(in the rows, 128 means zero)
Named turns come first, each shown by rows before and after it. Which turns, in which order, take the first row of each pair that follows to the second? Write the first one first, as in the answered first pair.
turn Votub:
131	143	161	144	132	154	84	106	129 |-> 135	145	174	121	122	137	90	111	132
146	149	142	137	131	113	96	137	117 |-> 149	150	142	117	126	103	104	134	125
119	128	129	125	123	121	140	126	129 |-> 120	128	126	128	131	127	140	128	130
turn Tiv:
103	86	94	138	152	178	159	127	148 |-> 110	95	138	119	180	174	121	107	161
144	113	101	101	141	115	147	128	134 |-> 139	108	87	124	144	131	149	129	131
131	116	111	138	169	130	114	120	125 |-> 138	116	126	118	173	117	113	117	127
turn kitoz:
125	131	111	125	136	107	147	116	129 |-> 120	127	110	151	139	126	138	113	125
138	134	117	117	175	129	116	139	145 |-> 129	123	109	113	174	126	128	140	150
109	127	93	118	108	136	143	141	114 |-> 111	140	102	142	109	153	118	140	104
144	130	129	124	89	99	135	153	105 |-> 130	115	107	139	84	114	151	149	115
turn zokol:
83	122	144	129	113	155	137	111	140 |-> 98	128	141	107	88	123	149	119	130
104	140	152	130	137	151	108	106	141 |-> 121	147	145	100	103	108	131	129	127
114	113	113	97	117	108	171	133	139 |-> 109	102	91	135	135	136	166	129	139

Between the rows of a pair lie 2 to 4 turns.
104	107	124	84	110	102	182	114	151 |-> 113	129	108	196	126	172	127	119	114 -> zokol kitoz
123	127	178	159	145	141	91	105	144 |-> 154	138	160	124	94	79	122	148	110 -> Votub zokol
100	87	104	145	142	147	152	128	125 |-> 154	134	152	118	151	109	98	142	93 -> kitoz kitoz
127	148	157	92	76	118	135	121	156 |-> 174	149	127	87	104	88	140	144	135 -> zokol Tiv kitoz kitoz
114	139	126	170	125	171	109	129	118 |-> 124	154	174	114	133	132	94	121	130 -> Tiv Votub
